Each row is where one point has got to under a steady rotation. How many ticks took it there?
The counts run from 0 to 576.
[158 134 100  95 118 150 138 130 125  51 101 133 157 172 110 135 155 148
 135 139 163  98 109  83 147 120 151 139 164 111 161 104 129 105 155 144
 101 116 152 163 140 142 134 102 135 151  85 143 126 163 131 108 116 147
 117 119 119 164 114 144 129 108 123 160 148  79 117 121 116 103  97 121
  73 110 148  84  97 112  95 164 144 103 125  88  69 114 153 150]
214
[146 129 138 111 117 145 132 145 166 149 116 140 110 132 127 156 149 121
 123 112  96 104 105  77 146 118 118 175 177 127 166 103 162 111 150 131
 137 110 108 170  85 164 107  97 167 143 121 111 138 140  68  73 143 180
 135 123 128 136 136 170 102  91 117 145 121 118  99 116 106 118  71 136
 133 130  62 111 149 129 126 143 111  94 173 110 104 112 164  99]
404
[159 113 134 147 127 130 102 102 142 115 110 134 123 123 110 148 102 133
 108  79  94  93 109  85  73 152 122 130 157  96 143 134 173 141 160 114
 156 129  56 141  97 140 118 139 148 101 145 125 198  87 117 112 135 119
 134 139  90 166 120 159 116 141 129 121 120 180 127 147 132 103 112 148
 140  86 111 117 161 120 148 162 130  87 183 126 103  85 149 130]
129
[100 111 148 106 112 135 117  95 198 114  81 174 111 141 146 116 110 139
  85 104 103 113 107  91 102 112 139 110 153  88 144 160 129 121 119  94
 117  97  89 149 103 187 145 117 157 132 108 127 133 100 115  74  85 153
 115 143  92 142 137 157 154  87 159 121 134 144  83 102 153 158 116 135
 123 102 117  75 121 147  88 116 124 142 118 112 122  49 160 118]
430
[103 127 116 132  77 128 127 135 158  85 133 160 102 123 116 126 122 167
 139  86 165  93 116  94 115 146 148 150 103 151 142 106 193 114 119  87
 165 106  76 123 134 133  40 142 150 140 122 123 143 109 117  97 138 103
 134 143 130 117 132 177 152 105 128 150 137 136 114 139 136 129 105 155
 140 106 137 111 131 122 133 158 174  92 147 105  85  94 161 125]
167
[129 143 153 144  87 146 114 127 201 139  82 149 123 114 150 147 111 107
 120 107  86 109 144  91 103 114 111 145 148 110 143 137 172 111 124 123
 148  86 123 138 101 153 117 102 186 131 138 113 153 127  96  67 128 136
 108 115 122 152 139 160 120  75 133  74 129 159 128 130 140 147  90 122
 141 104  76  76 188 140 123 158 149 116 137 127 111  72 166 112]
284
[119 116 131 129 106 145 151 124 191 135 105 160 149 115 214  79 115 126
 131 131 153 104 141 139 109  95 118 143 158 126 122 151 119 123 109  96
 158 102 128 110 118 147 121  97 149 115 125 116 139  92 145  99 127  92
 134 121 132 159 141 154 177  88 166  88 155 116 129 119 177 165 105 121
  73 157 146 109 137 145  61 113 122 136 168 136  87 111 109 112]
428
[158  69 154 103 177 135 114 126 173 111  98 104 132 116 184  98 100 145
 134  96 140  93 104  90 134  92  90 131 184  95 151 157 117 135 142 114
 136 147 126 156 104 130 121 153 155 117  86 133 167  85 136 102 116 132
 163 116 137 162 138 198 165 135 124 111 154 139 117 101 136 158 111 113
  94 123 119 111 175 156 102 113  90 109 179 133 135 127 133 159]
466
[ 84 107  81  99 143 120 167 145 162 136 115 126  63 183 159 141 150 124
 130 153 100 100 116 148 153 118 107 151 150 138 170 123 138 140 121 106
 113  99 144 132  97 148 166 105 129 173 146 120 130 105 125  77 142 143
 135 151  87 137 159 127 162 109 157 135 152 159 181 117 129 143  70 141
 108 129 128  93 103 144  89 175  96 136 172 122 109 105 134  86]
564
[175 155 108 125 126 129 123 149 124 121 149 127 155 142 140 135 147 136
 146 123 145 105 107  72 130 110 120 165 183 165 171 129 156 114 179 146
 148  96 113  94 103 120  99 100 153  86 117 125 176 115 131 114 140  95
 157 127 115 177 129 161  84 167  99 130 157 115 125 139 128 120  73 120
  72 135 161 130 159 133 134 193 124  99 178 108  71 134 128 120]
132
[141 106 145 116  93 142 107  90 165  92  84 158 157 111 131 142 101 126
 136 109 129 117 125  82  93  96 117 122 148  90 143 161 128 105 130 114
 164  80 128 122 127 155 113 119 113  72 155 116 149  83 135  88  98  94
 121 102 133 180 124 190 175  93 116  84 144 127 101 120 165 116 131 120
 122  74 147  99 129 103  96 130 134 121 113 125  88  91 163 137]
1
[188 109 147 104 160 184  92 107 166 123 120 168 148 141 138 160 120 126
 117 118 135 136  86 115  93 101 100 131 178  89 165 156 124  70 124 137
 149 101 112 157  93 163 186 115 132  81 125  96 146 138 127  77 111 114
 120 120  81 167 112 179 142 103 104 105 156 118  89 115 129 121 104  96
  94 110 135  92 148 141 109 141 103 133 125 116 123 105 142 137]
147
[156  96  78 119 142 143 139 130 114  85 109 112 113 158 111 149 117 151
 129 131 145  99 104 101 138 111 162 141 163  98 192  96 154 132 134 111
 119 137 114 133 111  95 127 146 133 168 146 141 130  68 152 120 122  80
 130 109 122 166 114 111 162 140 137 170 139 115 207 144  94 141  72 146
  95 140 128 108  73  97 105 174 101  95 171 106  63 130 115 130]
224
[157 102 131 161 124 139 135 127 149  70 110 120 123 122 158  88 112 139
 132 107 186 100 123 102 124 132 136 114 152 111 148 113 167 133 130  82
 173 179 140 180 133 128  87 157 150 122 119 119 159 132 106 116 119 108
 154 126 148 140 125 188 197  95 133 118 146 118 109 127 116  98 120 120
  98  94 148 139 135 130 114 133 180  71 198 128  76 127 133 138]
211
[141 101 105  89 139 141 123 132 147  54 128 106 134 149 142 145 113 150
 120 116 125 113  95 106 144 117 155 117 180  95 138 127 140 113 173 122
  90  97 103 124 131 116 139 145 120 119 113 168 142  97 189 113 153 156
 149 118 108 182 100 132 127 141 106 157 162 142 174 155 138 137  97 145
  98 101 125  86 109 130 141 197 103 114 156  58  83 113 152 121]
452
[143 118 122 106 165 132 113 142 178 121 123 167  94 145 100 125 116 182
 131 100 107 106 101  99 124 122  78 135 129 120 163 118 115  95  88 133
  99 132 146 165  99 165 145 134 136 169 126 109 130 140  90  79 118 121
 132 160 103 149 135 196 174 104 135 115 143 131 116 103 103 148  76 144
 140 130 115  74 147 128  97  95 102 143 145 154 156  92 151 150]
192
[131 132 138  79  85 134 138 104 155 121  91 144 127 128 148 130 127 103
 146 100 125 112  99  78 126  89 160 138 158 130 165 128 159 113 177 111
 120  87  97 106 125 152  77 116 188 123 121 153 159  56 129 107 118 131
 152 127 134 149 143 171  99 123  80 140 136 108  93 115 143 148  79 104
 119  93 120 113  99 116 131 154 117  70 154  87  96 121 157 134]
122
[141  78 101 131 147 133  76 106 161 104 106 140 104 108 100 164 113 156
 144 106 118  80  90 108 107 140 112 104 141  97 186 121 168 118 122 106
 167 150  97 150 127 122 110 148 113 100 155 122 125  54 116 121 118  78
 163 140 125 168  86 177 173 136 145 127 131 143 130 121 112 131 113 166
 135 121 126 129 158  67  92 140 110 100 169 153 108 136 122 123]
503
[129 116 110 121 140 158  95  85 168 117  85 143 128  86 135 146 116 116
 152 110 118  93 100 136 102 130 145 105 183  98 178 146 131 127 124 110
 148 133 101 152 117 126 135 124 150  73 132 119 148  44 128  92  99 109
 141 128 107 169  76 157 166 136 153 130 133 103  97 113 119 142  86 132
  93 164 122 124 157  77  89 146 105 116 181 130 101 119 118 127]
119
[149 106 135 161 137 159 127 110 160 129  89 145  97 143 128 126 114 147
 118  78 158 101  99 123  56 140 167 141 150 144 164 121 145 128  93  94
 141 136  92 158 102 141 125 167 132 178 173 103 203 120 119 127 116  97
  98 154  82 123 119 168 178 111 156 120 143 134 111 111 134  97  85 116
 120 125 133  90 120 138 127 147 153 112 158 120 116  69 120 148]
101
[162 118 112  75 134 128 137 141 131 130 139 170 168 172 150 115 144 147
 106 151 144 121 119  71 146  91  65 169 152 131 172 156 136  99 140 124
  93  92 126 140 101 153 132  87 161 150 108 144  93 121 115  86 114 130
 129 115 125 153 167 148 128 117 120 151 154 112 146 125 102 175  99 120
  62 135 151 101 108 137  83 105  88 137 140 102  99 119 124 141]
42
[124 124 117 112  90 148 118 122 139  93 108 138 169 109 142 126 103 138
 119 123 123  66 128  82 113 121 151 129 160 121 134 141 133 151 154 111
 152  64  93  91 127 112 125 110 150 100 121 156 136 102 179 130 136  91
 143 119  91 191 121 123 113 136 145 119 130 130 159 165 179 167 114 147
 102 103 150  95 121 132  82 167 123 116 155  94  42  98 140 107]
279
[125 143 126 113 112 128 102 149 149 127  95 153 134 124 122 137 172 153
 113 134  84 121 129 115 110 154  88 156 146 134 162 169 141 117 163 146
 121  55 134 141 111 137 141  76 192 147 173 155 133  75 111 104 131 139
 121 135 108 151 147  94  68 143 142 127 123 132 155 132 126 145  58 179
  94 120 107  69 161 111  78 168 100 137 166 154 123 135 117 128]
125
[153 131 137 113  96 149 129 125 184 137  87 169 117  98 150 109 160 100
 142 114 143 153 118 136  84 112 161 133 146 137 179 148 110  83  99  95
 154 117 164 154 124 173  84  98 176 121 186 119 158  89  97  94 114 113
 112 112 120 132 121 181 174  90 111 107 156  81  99  98 107  95  57 111
 109 157 108 111 153 113  80 134 132 111 140 144 121 122 130 137]
110
[116 126 127  99 118 131 114 126 175  88 107 123 105 149 125 179 145 137
 158 133 127 108 133 101 155 106 109 125 147 102 159 130 188 101 137 109
 118 114 153 141  93 182 112 116 138  94  91 124 134 135 107  54 111 147
 119 132 116 156 120 216 160  87 108 111 158 130  90 121 120  98 104 145
 108  86 149 117 153 122 118 173 156 113 132 107  79 124 186 138]
175
[164 125  96 134 167 150 112 144 128 105 177 153 156 133 121 126 148 164
 104 119 158  98  94  86  97 132 105 181 175 136 182 131 112 114 162 152
 169  95 117 135 121 112 141 105 107 121 179 110 126 135 148 106 169 105
 136 113  99 166 128 122 120 153 134 135 165 129 176 149 149 126  86 188
 135 105 134  90 149 169 114 177 103 125 172 134 105 114 127 101]
142
[150 101 127  94 150 152 114 120 158 109 136 154 149 167 179 117 107 138
 141 130 150 109 102 111 154 114 102 152 179 101 149 140 139  82 152 115
 109  98 104 108 127 109 139 154 129 140 119 159  94  87 175  99 128 141
 146 104 149 161 148 118 159 124 110 163 133 135 146 120 145 175  86 104
  70 120 122  78  82 141 113 151  71 127 164  77 108 117 124 144]
307
[168 106 119 146 108 144 113  88 144 104 121 166 163 111 110 132  61 117
 108  90 121 117 119  70  81 127 162  87 146  57 129 127 111 125 112 102
 138 126 121 127 112 133 136 125 139  67 143 123 144  97 117  91 118  91
 126 119  90 171  88 181 163 104 133 111 140 108 129 125 118 119 123 139
 112  70 120 134 119  99 103 122 145  97 146 122  62 112 149 113]
385
[139 114 143 107 110 166  93 136 142 108 102 134 154 104 157 114 114 140
 145 104 138 106 125 102  93 147 139 131 156  95 146 146 125 105 114 124
 121 127 148 117  97  99 106 148 166 124 169 197 150  65 148 118 147 105
 113 108 109 156 120 120 145 144 164 105 126  99 151 120 103 169  68 156
  77 119 126 101 145 128  88 136 154 110 194 142 102 139 128 158]
117
[156 115 123 132 119 135 141 122 137 120 168 171 140 126 139 113  94 133
 113  83 174  95  68  77  89 104 190 148 157 133 156 110 145 122 120  89
 147 128  50 121 108 135  91 168 124 122 123 111 160 105 142 105 117  96
 129 128 103 137 126 177 164 139 131 174 163 126 131 129 139 147 102 130
 121 123 136 157  96 143 140 123 111  96 155  89  86  80 130 130]
423
[164 136  81 133 133 145 138 115 128 117 134 149 113 137 107 148 126 115
 110 123 111  90 122 107 146 152 158 138 178 116 185 113 176 132 157 131
 140 125  66 126 116  92 132  95 165 102 144 124 128 102 121 112 111  98
 160 128  97 152 111 123 108 145 125 154 120 122 160 153 115 150  78 167
  95 152 128 134 104 107 113 177 114  82 193 106  55 121 121  87]
397
[175  95 119 103 145 138 142 112 131 126 146 163 140 162 153 144  94 125
 129  85 177  95  93  53 142  93 133 129 160 113 154 133 159 123 118  90
 152 134  77 109 110 147 100 149 142 113 100 118 136 108 143  97 114  95
 151 129 142 149 128 206 189 109 104 158 144 128 112 146 140 121 131 111
  94 109 145 156  87 141 136 111  97  95 155  70  71 118 142 136]
39
[137 105 108  78 114 118 141 137 169 110 122 187 168 127 140 127 178 128
 100 157 130 130 102 102 104  97 130 179 146 124 184 172 126 139 177 110
 146  53 112 146 104 155 130  66 163 116 158 138 119  78 130  91 100 128
 133 107 116 168 144 118 120 116 120 155 155 107 166 135 134 150  94 153
 121 140 109  95 119 139  89 157  73 123 133 126 111 113 117 105]
270
[121 101 116 103 144 156 132 170 164 144 150 173  86 134 181 104 161 143
 125 131 142 146 102 141 151 119  98 171 135 140 156 139 134  77 110 122
 139 111 130 134 114 125 105 119 155 174 188 134 117 124 109  94 167 151
 141 155 123 124 161 145 138 129 124 139 145 121 170 119 122 153  51 146
 115 119 117 102 138 188 120 167  96 132 197 141 142 137 129 119]
299
[126  93 149 122 125 122 127 121 165 100  91 170 114 145 114 129  87 169
  67 109 105 104 125  78 101 131  99 136 117  96 142 134 155 140 111  86
 140 109  99 174  98 154 133 129 156 170 111 134 128 119 103  67  92 121
 118 147 121 135 151 166 170  77 158 114 115 170 129 124 136 155 132 159
 140  80 117  98 118 138  97  84 127 132 133 142 121  64 146 135]
46
[150 116 166 137 119 136  96 129 159 101 159 128 159  69 106 137 114 150
 134 102 149  77 101  56 105 124 136 145 161 135 180 108 144 126 143 130
 158 116 117 156  99 115  94 121 138 117 112 133 138 119 125  86 125 103
 122 108  99 162  86 171 126 133 148 134 152 112 118 120  89 167  80 175
 139 154  94 108 179 113  97 132 157  95 149 144  90 103 166 127]
276
[142 105 103  84 161 119 120 149 174 132  89 141 130 136 195 122 169 125
 132 134 118 131 120 155 122 117 108 133 148 114 152 158 131  81 114 136
 111 100 160 121  99 157 123 116 186 130 142 145 168  82 148 116 142 128
 155 149  99 154 126 174 135 108 124  91 167 122 144 147 148 123  76  97
  64 148 134 104 173 146 107 149  77 138 175  99 129 147 109 139]
455
[127 117 125 114  81 144 140 120 164  75 124 155 118 110  86 120 117 153
 141 106 130 131  78  84  99 122 182 146 142 104 163 128 130 121 149  97
 138  98 114 146 134 130  95 120 127 157 171 149 130  87 119  90 143 130
  91 118 133 138 117 133 140 141 118 161 143 113 145  93 123 138  61 195
 157  86  91 102  84 105 103 163 136  90 147 126  98  82 173 104]
113
[125 107 111  76  90 127 132 114 152  79 108 144 113 145  87 157 145 148
 161 139 130 140 104  83 140 105 137 141 137 112 175 129 143  89 167 115
 112  88 147 138 137 147  90 108 116 134 150 144 101  85 127  72 125 126
 114 104 158 161 133 146 146 117  85 162 146 105 135 119 117 106  90 160
 129  77 115  91  74  95  99 169 124 110 122 119  88 126 180 131]
497
[137 135 138 133 112 120 130 130 169 113 163 183 132 132  75 101 130 144
 106  90 131 127 117  91 113 142 121 163 128 148 149 123 185 100 135 126
 144 115  57 146 118 149  78 133 129 140 155 126 154 117 116  56  89 100
 117 143 146 139 138 154 177  99 105 157 141 167 113 133 130 116  64 164
 107 164 143  84 135 105 142 132 116 126 132 118 122 106 145 146]
313
